In the rows, zero is written as 128.
Named turns come first, each shown by rows before and after it. Which turns, in which order, take the first row of each pair that follows to the second? Write the first one first, as in the answered first pair.
Ran:
[148 136 141 120 122 117 120 114 132 144 139 140 122 124 130] |-> [129 126 118 112 127 139 149 138 136 115 129 124 133 118 141]
[152 162 145 146 138 123 144 118 117 108 124 104 127 123 151] |-> [147 160 145 147 142 123 149 118 112 106 120 106 126 125 153]
[108  93 129 141 148 146 164 106 108 161 149 129 119 117 132] |-> [145 114 152 124  99 145 123  96 120 166 118 145 127  97 137]
vom:
[127 103 151 147 159 126 143 128 130 116 162 107 109 138  97] |-> [149 158 107 108 103 103 137 132 151 110 114 120 124 121 158]
[ 89 156  57 130 178 109 198 142 132  89 146  74 109 126 164] |-> [ 77 152  52 140 189 115 189 141 125 106 150  77 112 141 157]
[157 131 151 142 122 107 166 111 147  97 159 113  98 123 132] |-> [132 170 100 120 124  93 125 112 134 157 134 137 129 154 161]
rubo:
[159  92 150 119 103 103 145 137 116 108 105 150 122  96 127] |-> [160 117 129 112 102  84 136 128 120 124  97 159 127 110 148]
[152 145 108 119 106  76 152 120 163 121 134 122 112 108 147] |-> [153 132 138 140 126  70 149 114 157 126 157 123  93 111 117]
[108  87 113 132 106 164 157 178 160  84 121 112 112 108 115] |-> [116 162  58 116  96 106 137 161 164 138 110 139 119 149 163]
[136  93 161 164 145 121 118 134 129 132 137 122  93 128 128] |-> [125  98 131 139 117 143 128 161 138  99 101 113 116 105 158]
Namo:
[132 113 133 146 125 146 160 143 142  88 121 102 140  98 119] |-> [127 115 133 143 126 159 154 148 138  88 117 104 142  95 120]
[139 131 138 113 152 124  74 109 116 188 109 150 146 136 109] |-> [151 146 131 102 139 110  76 106 120 179 104 153 143 131 127]
[129 175  84 112 111  82 122 112 113 163 131 139  92 136 154] |-> [131 159 101 135 137  77 142 102 108 162 160 129  77 143 133]
Pairs:
Each pair is 2 to 3 turns apart.
[185 157 156 102  27 123 110 123 145 117  91 142 114  72 161] |-> [168  90 199 128  62 159 145 133 136  82 128 118  95  59 106] : rubo then Namo then rubo
[ 96 108 117 138 148 130 129 149 109 121 137 124 139 138 123] |-> [136 121 155 147 131 105 113 119 118 133 148 140 121 133 114] : rubo then vom then Ran
[136 136 145 136 123 103  88 105 135 174 133 157 135 156 109] |-> [111 136 117 128 120 127  77 128 134 169 112 156 161 154 118] : vom then rubo then vom
[136 172  87 138 140  79 164 125 117 199 140 137 127 153 140] |-> [ 94  84 144 150 144 176 137 159  93 177 124 126 152 122  73] : rubo then Namo
[135 128 138 138 122 120 156 115 126  93 134 114 113 117 123] |-> [131 156 111 129 117 110 119 107 119 143 119 136 131 139 140] : Ran then vom
[122 133 100  89 125 128 156 147 143 107  99 138 153 123 166] |-> [139 105 174 114 130 142  92 124 119 144 116 161 146 125 107] : vom then Ran then rubo
[136 152  98 120 108  91 166 127 121 156 108 134 145 131 177] |-> [162 119 162 145 113  99 182 112 126 128 143 125 112 108 135] : rubo then vom then rubo
[121 109 152 165 212  85 171  98 105 132 211 119  75 171  91] |-> [125 157 104 148 198  48 156  89 108 160 192 130  89 192 133] : rubo then rubo then rubo
[148 105 166 109  62 204 105 167 157  57  88 119 146  99  91] |-> [129 113 155 102  60 212  76 169 147  85  74 133 163 113  97] : vom then vom then Namo
[129  99 109 152 184 151 180 148 147 119 160 140 145 141 108] |-> [153 128  97 138 155 127 198 143 161 101 149 135 136 122 140] : vom then Namo
[140 134 107 155 144 141 104 133 136 160  82 105 147 116 147] |-> [169 117 139 172 141 133 128 125 148 131 107  93 121  94 132] : rubo then vom
[ 89  99  71 116 149 164 158 160 110 114 128 128 154 127 156] |-> [152 117 158 144 145 113  96  93 101 176 162 168 114 146 114] : vom then Ran
[120 134 150 139 127 141  95 109 106 154 132 136 120 147  91] |-> [120 112 143 134 122 164 141 130 118  84 129 104 118 115  97] : Namo then vom then Ran
[137 148  86  88 113  96 133 129 125 123 113 136 145 129 197] |-> [164 111 130 107 112 106 170 133 136  76 137 117 121 102 174] : vom then vom
[105  77 165 159 130 178 112 138 116 110 119 126 160 102  91] |-> [102  76 168 166 142 175 111 129 111 120 130 130 156 111  85] : Ran then Ran then Ran
[164 120 165 126 109 103 193 121 142  62 151 101  85 107 132] |-> [113 109 176 158 172 109 121 107  95 158 171 127  95 170  88] : vom then rubo
[153 143 107 120 117  99 191 141 166  88 108 124 111  96 202] |-> [166 160 120 124 109  76 177 128 166 110 116 136 107 103 200] : rubo then Ran
[129 119 151 166 143 117 143 117 129 141 160 143  94 135 100] |-> [111 135 129 136 119 141  85 129 121 173 112 162 133 141 115] : Ran then vom
[ 87 159 123 117 120 128  91 131 110 151 132 119 154 126 132] |-> [102 152 122 104  93 134 121 139 129 104 120 102 151 102 143] : vom then rubo
[110 136 124 119 121 153  66 141 115 171 107 143 151 137 123] |-> [145 129 173 145 134 121  80 115 118 167 147 143 111 136  98] : Namo then rubo
[115 116 122 124 121 155  97 134 125 146 118 150 140 128 113] |-> [120 132  88 121 135 128 160 137 140 111 141 127 121 125 140] : Namo then Namo then Ran
[144 147 150 108 159  93 128 146  92 167 162 156 127 146 133] |-> [133 102 174 103 138 148 148 175 101 112 146 131 140 100 110] : rubo then Ran then Ran
[103 124 100 129 137 196 157 131 114 119 122 127 166 131 149] |-> [148 167 123 114  90 163 122 109 127 133 107 151 156 122 168] : Namo then Ran then Ran
[128 162 117 145 129  86 144 101 120 146 146 101 122 142 154] |-> [ 90 126 129 158 155 130 127 114 103 160 146  97 138 149 125] : Namo then Namo
[140 147  99 109 108 132 160 141 145 101 116 107 129 109 173] |-> [114 159 105 118 130 128  94 123 116 182 118 137 147 151 153] : vom then Namo then Ran
[ 85 156  70 107 134 138 136 155 122 152 121 125 160 134 153] |-> [ 90 137  71 107 128 149 164 165 128 116 126 109 153 114 149] : vom then rubo
[159 174  73 111 126 119 166 120 159 122 129 130 122 108 190] |-> [177 176 114 137 152  95 158  93 153 148 164 141  93 130 159] : rubo then vom
[119 145  92 120 105 114 158 150 145 106 113 118 143 125 161] |-> [ 78 102 105 145 150 138 147 152 120 129 133 120 145 145 120] : vom then rubo
[152  91 186 128 132 175 119 118 159  98 120 121 125  92  92] |-> [136 145 144 117 141 142  60  99 139 188 108 158 148 141 114] : Namo then vom then rubo
[171 175 176 173 127  93 142  85 155 125 181 145  86 132 146] |-> [147 138 156 164 129 141 196 128 163  56 167 111 101 102 147] : Ran then Namo
[109 110 148 132 153 150 120  98 118 145 176 126 117 168 126] |-> [141 110 160 120 120 144 154 106 147  91 172 110 106 131 138] : vom then Namo
[114  77 188 153 134 151 126 139 119 108 155 108 118 126  91] |-> [163 158 140 119  79  84 152 121 155  92 137 113 111 120 166] : vom then Namo
[165 167 123 125 128 115 166 113 134 103 152  94  98 129 160] |-> [140 129 159 153 166 144 140 111 108 125 175 101  98 144 108] : rubo then vom then rubo
[ 92 127 103 121 131 111 191 118 136 106 163  89 109 137 130] |-> [ 61 113 110 127 152 133 148 121 113 150 160 103 126 156 108] : vom then rubo then Namo
[103 129 116 125 119 128 116 150 117 114 102 131 137 129 151] |-> [126 138 129 126 112 106 142 135 131 101 119 122 117 123 154] : Ran then vom then rubo
[107 141  82 109 116 134 108 140 117 143 102 142 159 133 136] |-> [131 140 100 106  91 134 134 142 134  98  96 128 147 102 140] : vom then vom
[121 167 135 121 104  81 103  99 163  87 119 144  89 137 192] |-> [ 83  90 171 149 145 142 125 124 148  51 140 114  85 124 137] : Namo then rubo then Namo
[ 98 135 113  85  85 178  97 154 140 132  79 141 169  99 147] |-> [155 122 196 155 146 113 140  90 139 139 182 137  86 118  91] : rubo then Namo then vom
[136 126 123 134  95 158 128 135 136 109  75 147 132 104 111] |-> [117 145  92 130 112 146 116 131 128 139  74 158 143 133 127] : vom then Ran then Namo
